128 stands for zero in the data rows.
Some points, one per row:
[104 162 165  90 138 122 127 109 164 105 112 162 130 137 126 108 144]
[ 92 131 118 143 127 156 124 120  86 122 131 147 154 103 101 144 149]
[132 131 111 168 149 135 124 141 127 134 111 124 105 138  88 150 134]
[110 149 125 150 112  90 142 138 129 138 136 112 121 151 163 135 100]
[113 104 100 102 162 107 121 126 134 150 130 106 115 188 116 100  94]
[138 146 146 146 142 129 122 108 134 128 113 120 125 122 129 141 101]
[181 181 183 114 116 136 115 118 155 110  94 156  75 106 146 145 149]
[ 96  91  85 143 125 110 127 132 170 117 160  86 125 150 124 119 125]
[133 158  96 121 136 134 104 133 140 114 148 179 129 112 120 130 149]
[133 146 155 135 109 159 118 121 177  69 107 187 163  68 117 126 178]
[138 137 124 161 101 111 134 131 134 103 103  81 133 104 104 119  46]
[128 130 121 128 137 131 123 117 125 145 132 144 130 129 141 132 194]
[128 117 106 105 128 142 136 156 124 108 123 171 160 101 157 123 139]
[149 123  99 106 115 122 123 114 114 137 114 104 149 148  96 144  92]
[141 137 155  96 128 125 120 132 121 100 107 149 116 131 119 114 112]
[127 142 124 159 130 154 142 128 108 130 130 129 123  88 134 129 154]
[135 123 143 135 147 158 135 144 120 139 144  89 115 131  96 115 113]
[166 129 146 115 124 115 136 116 139 113 119 132 153 124 126 143 152]
[124 152 167 148 127 162 156 128 112 118 127 154 121 130 106 167 156]
[158 111 107 172 118 121 125 143 157 122 134  81 148 182 111 131  98]
[151 152 120 110 127 131 110  94 133 130  89 148 133 116 145 126 148]
[162 147 156 124 107 134  97 114 131  69 111 121 127 135 111 141 135]
[111  95  95  82 117 102 129 108 165 149 169 105 125 165 120  97  84]
[106 112 160 119 136 153 145 129 109 122 164 139 128 106 120 109 193]
[182 167 158 123 121 142 131 126 166 102 121 194 154 112 104 137 151]
[117 156 158 112 134 116 135 149 155 140 113 133 124  67 116 165 215]
[131 129 116 129 129 119 130 121 120 130 130  69 104 124 122 113 103]
[ 79 117 116 121  95  84  90 157 120 160 170 113 115 145 155 114 136]
Here are 36 more points, each followed by its number:
[ 88 110 125 119 128 158 138 115 124 143 133 145 155  75 146 147 134] 0
[ 99  83 102 102 133 111 138 150  84 146 125 116 158 148 107 136  94] 1
[146 167 167  89 122 123 150 123 126  76  87 185 106 112 113 146 157] 2
[114  85  99  98 124  95 130 127 145 151 145 119 143 161 124 133  63] 3
[108 138  99 158 117 107 149 163 120 149 161 122 124 154 132 127 104] 4
[ 87  95  93 143 119 156 151 130 124 149 143 120 104 128 135 129  81] 5
[136 126 140 165 101  89 138 120 160 128 127  87 143 154 115 106  72] 6
[168 116 143 121 131 140  92 124 138 104 143 146  96 135 122 126 151] 7
[154  97 122 163 153 135 127 134 135 153 113 105 108 139 112 110 112] 8
[187 158 176 135 106 134 134 160 141 114 125 137 130 108 135 142 154] 9
[107 104  81 121 122  97 145 146  81 149 124 112 110 136 118 139  92] 10
[102 133 117 111 125 129 153 137  96 150 154  92 121 155 159 126 119] 11
[142 103 126 142 138 106 114 144 101 124 116 147 148 135 117 116 110] 12
[175 150 142 142 129 162 148 119 101  97 112 138 123 121 106 150 171] 13
[158 149 131 117  95 162 122 141 137  87 138 112  94 103 115 116 134] 14
[201 167 148 111 137 175 122 116 165  57  83 172  97  69 132 154 206] 15
[174 144 139 127 135 139 119 144 166  52 128 139 156  94 124 150 157] 16
[ 78 103 105 133 111  91 133 153 105 140 158 118 130 129 145 114 107] 17
[154 133 154 157 121 114 138 122 146  78 107 137 133 121 123 169 137] 18
[110  69 120 105 119 163 132 128 126 108 136 114 137 121 102 166 154] 19
[143 186 173 124 110 137 116  91 145  82 105 180 132  81 162 120 167] 20
[157 157 158 147  77 170 136 155 117  68 122 140 137  96 102 164 145] 21
[127 158 112 125 175 144 147 110 106 161 125 157 130 114 104 114 195] 22
[146 119 150 114 111 103 142 157 145 123 128 121 115 147 150 111  77] 23
[153 115 112 132 143  99 134 136 123 157 144  99 141 171 128 158 128] 24
[170 155 193 133 116 134 104 119 147 139  83 121 122  97  88  96 123] 25
[142 146 112 134 125 144 140 148  84 131 163 143 166 127  95 152 142] 26
[176 126 151 140 157 163 102 130 152 100 127 126 147 118 126 128 121] 27
[127 142 159 121 118 169 150 124 156  84  99 135 137 101 124 120 175] 28
[ 90  99 114 120 136 117 118 129 128 129 133 136 120 159 145 118 108] 29
[ 88 147 145 101 156 151 140 120 145 150 158 132 139  98  88 113 131] 30
[121 133 126 144 120 160 170 157  88 104 119 149 134 100 102 108 167] 31
[130 114 120 120 110 148 123 143 151 118 131 143 114  89 101 118 131] 32
[ 75 114 107 148 106 114 154  96 111 157 151 121 139 178 140 141  85] 33
[110 105  81  96 155  96 143 137 116 124 178  99 133 156 137  74 111] 34
[102 109 117 114 150  85 113 142 110 169 139 144 118 127 155 124 104] 35
Which three of these numbered points are nearest to each point below, looking only along the 4 directions in which the first points spread most? Their numbers follow each, nearest first.
[ 87 111 118  92 113 143 116  95 128 139 118 121 132 108 148 125 189] > 30 22 0
[180 125 116 116 112  77 101 130 126 153 100 116 139 146 154 139 114] > 23 24 6
[117 150 116 127 173 130 104 133 100 167 123 110 138 147 133 141 116] > 24 11 4
[185 137 135 172 155 120  94 138 139 135  82 111  97 145 113 135  96] > 25 8 6
[169 179 180 141 142 189 126 101 194  17  82 170 101  77 123 100 202] > 15 20 2
[157 181 169 141 123 153 154 110 116  90 115 142 138 124 101 150 163] > 13 9 21
[ 83 117 131 115 151 170 172 157 103 145 146 154 115 102 136 131 191] > 22 0 30
[102  89 106 145 122 111 121 129 147 190 145 118 121 167 142 108 134] > 17 35 11
[144 111 114 149 129 136 116 123 115 132 143  81 134 115 121 142  81] > 8 24 6
[156 149 140 130  94 118 136 158 152 113 110 155 129 132 112 147 179] > 28 7 9
[129 154 127 110 131 126 144 148 146 133 105 150 127 150 139 129 121] > 7 14 32
[100 159 152 128 142 133 117 133 115 111 167 161 128 111 170 143 152] > 22 30 0
[164  77 109  93 149  97 134 131 138 136 125  80  89 180  85 128  90] > 6 23 3
[160 149 147 157 121 135 131 120 131 112 117 165 140  78 122 159 166] > 28 13 21
[139 122 135 131 134 145 110 108 134 110 101 118 110 137 127 153 122] > 14 7 27
[131 158 125 131  98 126 109 138 131 101  92 152 123  98 127 130 150] > 28 7 14
[ 65 101 106 145 144 109 107 135  86 183 130 136 115 155 147  85 106] > 17 11 35
[160 148 143 129  94 135 118 126 134 158 119 131 124 146 111  87  93] > 23 12 14
